In the data rows, 128 means zero.
Here are some points, one per row:
[112 167  73 132 120  93 165 128 182 129 105  45 155 180 123  93 255  63
 150  74 116 144 112  88 132 131 158 161 116 157 177  71  93 130 158 122
 129  91  39 119 133 131 167 125 138  41 153  86]
[ 99 153 150 195 103 130 222  91 143 156 134 130 152 152 212 175 135 115
 143 139 142 127 145 179 244  95 134  70 129 157 156 115 177 197  95  94
 101 199 142 135 134 159 205 125 149 132 132 160]
[182 114 134  99  92 117  72 110  97 148 179 162  86  73 171 124 119  88
 104 163 196  92 128 139 187 220 148 231 135 141  87  85 158 189 131 140
 129  58  84 149 137 150 138 192 144 105 145 107]
[150 184 186 110 173  94 147 147 107  77  65 110  84 136 188 168 136 169
  66 165 116 151  98 227  75 116 103 129  93 101 104 127 124 112 161 131
  37 131  18  96 150 144 132 152  52 173 141  92]
[ 91 174 194 112 142  37 172 103 108 175 195 146  94 148 139  83 109 214
 144 153 136  79 101  75 144  76 170 140 126 146 159 166 101 144 124 113
 136  60 172  44 173  53 101 167  81 101 133 135]
[178 126 119 121 116  76  77 134 110 151 192 144  89 182 112  67 180 118
 132 142 115  86 150  92 153 137  84  86 177  91 133 149 164 142 134 208
  72 199 158 150 175 211 118  85  54 136 120  93]
[105 113 130  98 112 111 140 177 163 147 144 166 180 157 125 145 130 221
 166 179 122 109  66 163  92 169 184 143  77 119  98  18 203  95 103 148
  94 136 156 141 112 209  87 149 183  87 104 181]
[173 181 136 100  95 118 199 112 116 141 164  68 102 127 132 113  83 106
  63 100 143 160 214 160 113 102 116 115 165 106 136  90  88  92  55 133
  80  83 142  89  18 147  63 100 182  90  74 128]
[134 144  78 121 148 113 138 221 104 121  69 119 125 141 154 148 126 104
 116 191 116  12 149  82 153 170 151 110 108 149  81 187  53 181  61 200
 132 133 138 127  42  98 153  91 152 127 132 157]
[127 113 116  82 136 178  65 114 100 136 111 108 138 163 189 114 150 115
 116  76  87 133 150 118  94  69 144 190 159 109 135 154 219 175  71 132
 192 147  86  87  85 157 159 173  87 133  65 176]
[137 104 152 184 136 103 102 117  75 121  99 132 157  79  38 102 182 220
 123 117 139 173 171 153 127  92 158  80 148 123 101 126  93 135 123 181
 202 115  66 121 102 201 141 174 167 127 228 138]
[ 81  79 115  39 134 139 111  73 153  98 124  38 105 116  40 125 160 160
 166  74 150  82 162 138 196 116  76 163  54 135  60 141  83 130 152  86
  92 142 156  97 112 172  84 115 109 151 121  89]
[167 158 152  25 123 160 175 164 147  89  99 212 136  96  76 200 143 144
 160 145 161 161 107 138 145  56  81 144 142 128 137 165  91 157 131 144
 156 152 114 200 182 107 130 132 129  25 132 108]
[ 81 134 143 143 126 116  92 145 197 148 109 152  95 157  79  86 102 151
  69 197  99 216 208  93 155 198  99 151  99 174 132 143 197 174  96  81
 128 124  89 130 166 108  79  84 165 126 107 151]
[ 83  59 161 130 109 121 115 129 125  57 110 101 169 134 125 116 136 105
 156 135 126  80 146 188 134  95 141 161  87  88 242 106 139 167  73 201
 137  85 150 205 126  57  88 129 149 186  75 108]
[ 63 116 152 141 113 130  65 140 122 127 101 119 141 133 123 167 126  65
 162 162 130 168 130 102 191 138 199 104 230  52 128 184  87 131 186 127
  35 125 119  82 141 117 113 173 174 117 109 184]
[127 204 155 146 201 213  94  27 100 122 107  79 116 109 135 104 123 163
 132 125  86 124 101 124 124 169  53 167 111 106 133  74 108 102 142 208
  89 136 188 168 131  61 139 118 161  72 196 184]
[137  52  37 130 163 166 252 146 106 155 112  95 102 143 143 124 143 139
 200 155 142 174 115 165 129 217  86 124 195 146 128 158 174 135 117 174
 139  64 170  93 129 128  79 165  84 169 133 156]
[ 33 125  56 154  82  99 126 140  33 167 133 124 180 128  84 167  95 105
  31  90 120 119 106 153 127 136 158  96  89 137  89 147 148 157 126 134
 128 191 157 151 136  86  60 182  67  97 126 106]
[162  38 168 155 140 182  97 198 112 211 126  73  95 125 149 139 162 112
 140 139 152  68 134 156 135  84 132  87 153 159  81 114 207  54 119  89
 132 136 103 135 150  49  96 114 182 100 182  57]
[158 130 125 130 183 121 131 111 113  38 167 175  28 214  77 144  81  57
 135 121 124 126 105 165  94 134 170  79 133 121 120  91 154 162 121 108
 169 147 175  97 116 138 100 105 164  89 137 103]
[190  44 189 163 121  91 115 106 156 195  76 113 100 142 145 173  71 137
 104  84 115 141  97 112 141 145 178 162 115 105 192 181 130 159 166  99
 127 133 168 188  40 157 163 150 108  91 115 100]
[139 111  74 161 114 145 155 129 158  81  76 135 110  93 188  34 105 166
 117  79 188 129 106 121  41 126 140 146 103 109  77 190 107 186 121 126
  98 188 133 115 202 121 154  84 215  69 106 120]
[211 141 107 106 118 121 131 137 149 178  55 147 126  69  83 133 133 104
 107 143 106 146 136  88 139 154 141  63  99  37 116  37 163 144  96  93
 150 117 205  70 149  83 205 161  87 159  62 106]
[123 164 224 191 149 157 135 132 180 100 148 110 175  84 122 108 203  85
  63 193 172 104  51  86 109 116  95 127 165 159 110 137 109 150 145 120
 183 188 193 113 105 165  81 151 111 184  62 131]
[123 230 104 138 140 189 116 124 150 168 128  58 112 102 124 192  81 130
 117 125 107  70 153 115  91 137 146  90 102 122 186 184 145 122 171 155
 176  55 114 152 228 214 122 113 158 142 147 118]
[165 103  98 117  75  94  99 138 127  75  49 109 113 105 224 143 126 106
 143 183 104 146 190 110  95  94 143 114 157 198 154  59  97 131 189  85
 167 144 217 127 126 145  45 137  61 108 167 168]
[149 185 175 165  43 105 151 141  94  62 112  80 138 128  28 105  88  91
 160 118 168 166 109  56  98 135 110 192 141 193 136 143 205  70  73 111
  77 128 146 135 134 113 201 135  87 152 214 133]
[ 46 157 125 103  78 140 133  58 159 126 127 255  93 120 139 174 204 125
 101 103 159 133 162 105  71 105 126 116 129 139 123 135 165  88 184 174
 122  93 154 136  75 109 192  90 185 191 165  91]
[123 125  95 109 124 124 121 124  95  64 148  95 153 154 157  47 122 140
 111 198 118 112 143 193 186 129 116  73 111  98  73 170 159  47 193  94
 173  58 155 183 102 124 210 115  98  84  31 143]
[ 61 183 158  70  86 131 144 165 131 148 137 123  78  94 150  63 116 114
 192 119  87 155  81 175 124 196 129 131 128  77 126 159 114 120 141 118
 223 211  83 107  97 123 125  79 111 159 206 118]
[108 117 150 160 132  96 144  49 122 155  74 171 130 103 121 109 106  90
 189 107  50  86 109  96  92 125  58 112 180 152  81 126 108 109 115  53
 129 103  81 210 120 130  82 148 152 133  82 110]
[138 122 137 100 148  90 109 127 219 162  85 129 162 173 156 128  74  91
  76  28 160 176  58 131 171 105 103 105 121 151  61 151  97  60 109 195
 174  93 126 154 180 122 117 108 127 173 175 174]
[162 150 201 136 135 123 124 197 137 109 167 140 221 157 124 151 150 189
 116   4 159 110 197 126 106 246 129 107 158 128 168 116 126 132 182  80
 152 137 119 127 133  82 100 134 108 121 121 163]
[133  87  54  69 109  95  96 101 202 127 209  84 149  96 119 115  97 139
  91 145 116 109  88 154  64 108  64  49 138 101 195 131 109 147 100  82
  85 137  95 146  92 128 173 170 142 144 226 136]
[106 118 116 156 187 137 133 176 124 170 127 166 204 180 114 115  86 106
 137 152 122 116 190 176 109  88  68 239 132  92 113 132  78 139 178  88
 130 126 182  88 138 196 170 131 154 175 188  93]
[160 197  28 208 133 198  81  83 157 131 107 199  96 138 103  92 122 166
 157 132 180 119 109 182 190  99 161 138 119 156 197 136  71  65 112  73
 130 171  91 128  99  99  88 171 106 164 114 127]
[179  76 128  88 137 148 178 112  41  61 159 146 175 133 188 147 121 134
  95 149  87 143  98   0 187 134 147 137  99  98 163 179 177  67 121 120
 142 148 107 105 142 140  77 128 200 169 142  97]
[156  87 120 136 116 102  81  59 118 142 129 143 214 130 113 174 127 113
 111 196 123 151 114 200 109 164 145 142 121 148 162 136  94  95 108 166
 148 133 115  15 150  89 130  10 103  86 103  77]
[104  62 154 129 121 176 154 179  88 168 140 156  40 131  92 138 169 121
  78  77  73  83 117 135 123 151 122 143 143 184 191  77  47  87  99  96
 128 137 125 133 199 161 184  97 139 160  77 192]
[105 106 165 127 148 218 117 113 163 129 191 180 147 124 176 101  96 104
 198  93 101 172 160  86 100 136 158  74  60 183  76 128  82 103 103 155
  72 113 114 130 146 161 142 211  78 119 102  68]
[128 144  84  97 192  60  86 165  58 124 177 115 123  61 154 128 112 161
 158  83 128 183 101 130 127  84 138 113 165 222 147 108 152 176 167 135
  90 124 146 116 122  78 183 116 193 194  40 126]
[130  95  84 208 157  91 144 156 200 103 212 130  88  56  95 204 103 128
 171 131 120 140 165  86 131  74  89 191 101  73  96 107 152  89 147 187
 147 172  55 125 100  81 136 116  79 121 107 185]
[109 163 129 148 120 184 126 132  90 141 155 137 155 170 105 152 137 159
 162 143 173 156  99  84  87  61 180 139 120  61  73  94  85 187 133  74
  98  71  87 216 103 124 122  26  58 154 136 156]
Along one direction, these points spread out more than along any other. Where along it does each point below lie, from 0 to 99? The average is 50, and the first point in the table lies past the average. One standard deviation of the points above along it is 16.
[179  76 128  88 137 148 178 112  41  61 159 146 175 133 188 147 121 134
  95 149  87 143  98   0 187 134 147 137  99  98 163 179 177  67 121 120
 142 148 107 105 142 140  77 128 200 169 142  97] 30
[149 185 175 165  43 105 151 141  94  62 112  80 138 128  28 105  88  91
 160 118 168 166 109  56  98 135 110 192 141 193 136 143 205  70  73 111
  77 128 146 135 134 113 201 135  87 152 214 133] 70
[112 167  73 132 120  93 165 128 182 129 105  45 155 180 123  93 255  63
 150  74 116 144 112  88 132 131 158 161 116 157 177  71  93 130 158 122
 129  91  39 119 133 131 167 125 138  41 153  86] 71
[158 130 125 130 183 121 131 111 113  38 167 175  28 214  77 144  81  57
 135 121 124 126 105 165  94 134 170  79 133 121 120  91 154 162 121 108
 169 147 175  97 116 138 100 105 164  89 137 103] 40
[108 117 150 160 132  96 144  49 122 155  74 171 130 103 121 109 106  90
 189 107  50  86 109  96  92 125  58 112 180 152  81 126 108 109 115  53
 129 103  81 210 120 130  82 148 152 133  82 110] 58
[167 158 152  25 123 160 175 164 147  89  99 212 136  96  76 200 143 144
 160 145 161 161 107 138 145  56  81 144 142 128 137 165  91 157 131 144
 156 152 114 200 182 107 130 132 129  25 132 108] 71
[178 126 119 121 116  76  77 134 110 151 192 144  89 182 112  67 180 118
 132 142 115  86 150  92 153 137  84  86 177  91 133 149 164 142 134 208
  72 199 158 150 175 211 118  85  54 136 120  93] 41
[138 122 137 100 148  90 109 127 219 162  85 129 162 173 156 128  74  91
  76  28 160 176  58 131 171 105 103 105 121 151  61 151  97  60 109 195
 174  93 126 154 180 122 117 108 127 173 175 174] 71
[ 81  79 115  39 134 139 111  73 153  98 124  38 105 116  40 125 160 160
 166  74 150  82 162 138 196 116  76 163  54 135  60 141  83 130 152  86
  92 142 156  97 112 172  84 115 109 151 121  89] 65
[106 118 116 156 187 137 133 176 124 170 127 166 204 180 114 115  86 106
 137 152 122 116 190 176 109  88  68 239 132  92 113 132  78 139 178  88
 130 126 182  88 138 196 170 131 154 175 188  93] 61
[ 46 157 125 103  78 140 133  58 159 126 127 255  93 120 139 174 204 125
 101 103 159 133 162 105  71 105 126 116 129 139 123 135 165  88 184 174
 122  93 154 136  75 109 192  90 185 191 165  91] 73
